(in the rows, 128 means zero)
Each named move below is a turn or a mirror, shown by a few rows before and after it. Which moves, in which order, take the first row of each later pair to the second? The first pair is answered.
F:
[177 134 113  92 111  75 103 102 159 112 105  94 118 140 103  70 133 139
 141  93 133 138 167 186 180 117 140 149 160 132  99 153  98 113 105 105
 100  99 173 207 139  96 175  81 139 161 125 157]  ->  [180 143 116  85 109  72 113 106 159 124 112  83 123 149 110  63 126 136
 155  93 122 136 172 189 183 114 150 144 156 135  96 154 100 122 110 112
  97 104 176 188 136 104 182  80 138 161 117 158]
[125 128 145 116 145 153 174 128 124 161 144 109 133 117  90 152 100 134
 107 129 101 135 134  91 125 130 168 115 125 105 158 122  94 131 127 136
 132 166  65 113 137 168 120 160  82 103 114 120]  ->  [125 101 137 125 150 156 150 115 122 126 124 134 117  98  81 154 110 135
  87 131 124 133 124  78 116 133 147 117 138 104 164 125  89 122 118 121
 154 152  64 149 139 144 103 157  79  97 129 120]
[147 149 132 130 117 136 123 147 105 143 110 118 143 140 156 148 161 133
 165 129 160 120 135 144 164 146 115 114 117 145 124 111 148 141 117 133
 115 102 133 112 119  99  84 109 143  94 129 114]  ->  [149 147 133 138 118 138 122 146 105 137 105 117 140 134 153 148 170 131
 160 133 164 120 136 143 159 143 115 114 117 142 119 116 150 140 116 132
 116 101 136 117 123  95  85 113 141  93 130 113]
[177  75 111 172 140 169 104  90 177  48  79 143 106 109 129  93 138 110
  92  93 141 102  73 120  91 120  85 143 108 142 123 190  74 116 146 117
 183 132 131 192 160  77 119 178 149 111 134 135]  ->  [184 155 127 148 123 158 165 123 183 159 148  65 147 166 156  99  93 104
 151  81  63 115 118 144 118 108 149 137  65 152 109 196  95 152 170 174
 141 177 136  83 152 152 174 168 162 122  76 138]
D:
[129 161 125 100 103 146 144 166 125 190 139  82 155 206 125  98  82 114
 175 156 179 172 124 139 169 147 152 101 144 119 154 142  84 137 149 143
 114 131 122  97 157 138 121 112  92 130 103 110]  ->  [136 166 174 100 129 167 155 151 104 165 152  73 129 193 119 132  79  98
 149 157 153 153 121 136 157 129 148  97 137 125 174 165  72 151 144 142
 139 144 131 113 151 148 126 148  89 156 104 121]
[126  84  97 161 144 129 127  88  45 182 122 132 164 141 145 156 108 156
 122 143 133 145 159 105 159  98 110 119 152 115 127  97 129 124  90 118
 100 138 180 137 101 118 130 103 122  59 130 143]  ->  [129  86 123 162 159 139 134  75  37 171 130 121 150 132 139 173 100 147
 106 144 119 135 155  99 144  93 107 115 154 119 138 108 115 128  85 117
 112 145 182 146  97 126 136 124 119  70 127 139]
[102  94  72 128 129 101  88 110 119  91 111 152 131 109 130  95 149 155
 127 107 154 145 102 117 103 152 145 146 108 117 121 144 133 115 152 119
 126 129 174 146 151  94 107 111 130 130 153 131]  ->  [ 95  96  94 137 141 115 100  92 106  94 122 147 121  98 114 117 133 154
  97 109 149 138 104  90  75 151 149 133 110 116 150 150 114 114 150 120
 140 146 160 148 146 114 105 143 116 131 148 118]
X:
[179 131 130 132 124  72 106 104 101  71 123  83 103 130 151 152 124  97
 175 106  77 150 166 140 107  83 110 132 144 166 145 176  94 187  98 126
 152 122 144 147 138 140  91 114 153 165 177 155]  ->  [183 138  93 132 102  54 102 143 116 123 115  89 135 154 170 135 126 123
 202 118  98 164 184 142 128  99 106 140 143 159 134 138 127 188  93 130
 114 108 127 109 143 150  76  80 159 133 178 157]
[121 100 117 122 131 132 123  96 147  61 131 126 115 134 104 103 127 106
 138 107 120  99 119 131  97 141 135  98 118 134 100 169  86 129 172 122
 146 162 165 141 119 104 153 123 128 161 114 124]  ->  [121 105  71 127 104 108 121 138 168 133 126 133 154 167 120  75 127 142
 166 117 146 125 141 132 123 157 129 104 124 130  76 124 129 126 163 125
 103 143 141  95 129 117 139  78 137 112 116 119]
[ 95 135 134 120 140 116 155 205  78 121 146 136 112 147 140  85 115 126
 133 169 108 124 137 168 141 158  96 124 103 170 127 103 125 119 142 141
 149 120 108 126 160 140 106 118 134 120 140 169]  ->  [ 91 138 153 116 148 123 157 189  71  93 148 131  95 132 134  98 115 110
 123 167  95 114 132 169 136 155  95 121 106 174 138 125 109 118 140 140
 168 127 114 141 153 138 114 136 130 139 136 169]
L:
[130 155 170 100 132 115 121 139 112 132 107 124 126 134 135 139 156 114
 117 152 134 103 133 139 154 103  85 157 140 126 145 122 142 143  96 110
 124  82  98 135 120 125 118 122 127 123 146 141]  ->  [123 135 168 110 150 129 109 114 115  92 109 137 105 110 131 139 156 105
  98 138 131 101 115 136 130 106  90 143 130 128 142 144 123 132 108 108
 147  97 122 161 117 115 126 146 123 146 150 142]
[102 137 104 147 154 129 109 143 124 111 104 137 110 128 121 135 148 117
 135 103 136 108 126 152 139 111 144 149 118 120 136 125 130 101 118 130
 149 133 165 165 104 102 151 140 128 144 126 125]  ->  [ 93 146 110 158 154 141 131 147 116 155 114 136 117 139 108 151 136 136
 107 117 136 119 136 117 117 119 143 136 115 109 168 110 125  98 117 137
 147 136 129 133 111 132 137 164 108 120 122 104]
[137 100 146 135 148 175 132  80 114  62 113 121 129 110 109 101 107 157
 146 108  92 129 140  98 142 109 106 140 115 147 127 140 118 130 115 107
 181 129 136 194  69 123 127 111 112 153 100 122]  ->  [135 122 150 142 140 179 164 100 112 127 125 110 150 136 103 114  90 176
 133 134  92 135 168  67 142 119 105 131 121 134 159 106 134 130 102 117
 157 129  87 148  77 169 107 118  96 110  89  99]
[188 128 167 131 186 156  91  89 152 134 188  78 100 138 173 115  89 108
 142  64  90 152  91  90 126 133 170 115 132  77 135 161  68 106 113 148
 198 187 127 149  95 137 175 111  95 111 105 106]  ->  [196 149 165 120 174 150 109 117 152 189 196  69 125 166 172 115  85 120
 150  81  89 162 116  79 147 129 163 119 140  72 148 127  98 113 102 149
 170 173  96 116 102 159 166  93  97  79  98 101]
Now pairs of rows:
Each pair is two moves apart.
[118 134 109 108 148 136 159  69 156 135 133  46 141  94 105 121 110 128
 121 136 121 152  95 129 149 167 139  89 150 105 132 196  66 154 182 146
 103 177  70 136  96 136 121 162 104 134  99 116]  ->  [137 156 136  86 145 127 167  90 148 157 143  27 147 113 111 128 110 122
 136 144 107 140 114 147 183 140 136 103 163 106 131 189  87 169 164 150
  87 157  60 127  92 143 123 146 119 132  98 134]
L then D
[123 115 104 124 128 120 119 156 127 166 110 149  95 127 154 136 163 137
 116 158 177 125 112 156 122 131  96 137 150 140 107 111 183 125 111 108
 115 106 147 106 138 116  86 127 126 106 163 140]  ->  [119 107 105 126 140 127 111 127 129 121 117 142  80 113 155 127 155 109
 124 128 154 123  95 174 110 124 114 132 130 155  87 151 157 135 135 117
 135 135 198 123 136  98 115 135 134 151 155 148]
F then L
[ 99 110 121 122  94 145 106  79 137 102 153 124 119  88  96 128 108 130
  99 128 143 142 108  82 111 108 146 114 131  67 113 157  21 148  98 133
 141 160  92 175 110 123 153 168 113 182  80 126]  ->  [106 139 160 116 109 166 126  94 121 131 170 107 111 101 101 163 102 121
  90 144 114 130 123  86 119  84 134 121 134  74 138 161  48 162  83 134
 137 157  83 147 118 146 147 197 107 179  82 135]
X then D
[ 93 136 125 143 126 155 110 150 127 143 134 135 164 131 127 118 148 107
 156 129 109 129 112 160 135 126 131 144 118 157  71 186 120 145 148 108
 130 132 160 102 141 135 147  90 152 133 141 154]  ->  [ 81 121 128 173 133 187 118 130 118 142 125 155 156 119 103 141 137 129
 101 140 131 133 108 106  88 146 121 128 121 144 120 174 108 130 147 102
 150 135 123  98 148 149 112 135 124 113 148 121]
F then L
[148 104 125  95 106 106 156 120 155 137 117 111 171 133 120 113 135 124
 134 130 150 125 156 146 159 146 115 133 127 120 117  96 147 143  98 107
 129  90  90 140 118 126 128  94 122 113 144 113]  ->  [144  99 160 102 122 128 173  94 138 114 125 103 149 118 100 137 127 107
 104 127 132 111 155 117 133 140 115 125 123 120 148 115 118 143  99 113
 160 105  81 143 111 136 125 135 106 129 139 102]
X then L
[126 119 127 144 145 164 149 114 109  91 140 127 112 104 111 141 120 117
 101 120 108 124 118 118  89 134 135 133 108 141 148 156 119 145 149 128
 174 171 147 134 125 141 143 180 116 149 128 143]  ->  [154 142 122 111 128 116 128 157 113  94 128 117 126 126 139 113 148 107
 162 119 103 117 131 175 159 108 134 164 128 145  97 150 151 160 121 122
 139 136 164 138 124 114 154 112 146 150 127 174]
L then L
[161 166 143 125 120 123 113 146 137 127 123 117 120 131 120 113 136 143
 166 161 110 124 133 141 158  95  79 155 158 127  98 113 150 137  93 152
  94  97 112 114 128 126 107 110 116 132 133 116]  ->  [154 160 174 138 143 151 121 114 123  93 131 117  98 108 100 137 121 124
 119 154  93 114 121 110 121  94  85 143 150 128 135 139 115 131 107 151
 129 121 112 128 125 137 104 156  99 156 134 103]
X then L
[ 79  77 114 184 139 177 119 132 118  49  83 161  64 112 117  94 134 120
 103 151 113 138  95 106  88 116  98 135 148 116 126 135 124 114 127  61
 114 139 121 172 121 131 118 195  66 156 147 145]  ->  [ 69  88 102 197 134 179 138 152 120 109  92 159  89 132 119  93 117 141
  99 169 120 153 118  80  82 132  94 128 150 112 142  98 145 116 121  73
  89 135  83 126 128 164  95 194  55 113 142 129]
D then L
[165 134 133  74 149 134 110 204 127 192 164 104 152 136 134 113 182  82
 213 123 144  99 152 179 153 125 202 117 137 144 120  96 144 148 144 111
  85 168 191 133 171 127 200  97  95 194  92 141]  ->  [152 135 147 103 158 173 141 188 120 237 180 104 156 136 111 142 155 101
 161 147 144 112 161 107 100 153 206  92 119 133 181  83 128 141 153 123
  88 190 142  99 177 177 165 150  60 160  82  97]
L then L
[126 135 148 133 129 133 145 138 117 137 131 134 125 131 128 137 120 143
 130 143 128 118 137 121 132 127 121 136 135 127 141 116 133 132 125 126
 123 120 107 133 110 134 112 124 110 111 130 123]  ->  [125 121 126 135 122 129 141 136 125 131 125 140 129 129 125 120 118 149
 140 142 142 128 134 126 135 140 120 136 137 125 132 113 130 124 131 126
 120 118 108 140 113 124 112 116 113 104 124 121]
L then D
[119 136  28 140  92  99  69 106 207 112 132 113 120 136 104  86 115 118
 161  47 174  92 136 135 147 125 167 173 119 188  24 127  75 132 110 140
 137 127 154 161 108 120 194  83 159  59  89 136]  ->  [118 147  54 129 106 109  80  92 199 102 143  95 108 128 105 104 108 102
 158  37 144  79 134 138 137 115 180 173 109 189  28 149  62 137 117 148
 155 147 166 156  99 132 214 105 159  85  83 141]
X then F
[148 120 126 154  92 154 176 179 102 139 128  99 130 153 143 194 124 171
 115 152 172 147 162 110  47 164 134 142 122  98 185 118 192 151 169 167
 137 132 127  28 108 111  97 129 129 116 154 126]  ->  [177 139 153 121  93 123 176 200 105 136 131  73 128 165 156 190 141 161
 153 149 158 128 173 150 105 124 127 166 134  95 164 117 208 173 137 160
 125  98 133  42 102 102 113 100 151 128 153 157]
X then L
[142 217 116 147  64 128 114 158 118 158 150 137 159 197 106  76 148 115
 118 126  98 112 175 142 154 106 130 120 123  91 117  74 192 144 129 125
  33  42 103 141 152 124 100 108 150  68 112 157]  ->  [106 152  48 184  69 141  76  99 146  88 127 180 149 155  90  40 141 126
  89  93 139 135 127 111  81 165 151  91 104  86 104 100 134 107 179 122
  73  78 128 184 154  89 103 121 131  87 118 132]
L then D
[ 80 117 142 144 178 111 105 177 127 137 125 175 117 141 113 146  89 120
 102 147 123 163 120  76 117 163 165 133 145 158 109  86 176  99 175 200
 133 107 107  52 161 139  52 134 103 120 120 113]  ->  [110 147 167 109 179  84 116 200 123 145 130 152 124 158 124 143 105 106
 130 148 110 145 137 109 161 133 163 152 159 154  95  82 197 118 147 194
 113  79  99  50 152 139  65 108 117 119 116 135]
X then L
[113 132 160 128 145 154 159 107 112 153 146 120 128 123 103 136  97 131
  93 142 109 116 143 109 100 140 135 120 114 121 161 137 110 135 130 137
 146 151 116 100 134 158 124 169 107 129 116 112]  ->  [125 119 154 116 144 127 124 105 118  91 129 124 114 103 121 112 120 108
 128 113 106 107 124 164 129 120 133 135 115 139 106 161 106 138 130 121
 158 140 172 151 131 104 150 134 134 167 126 143]
L then L
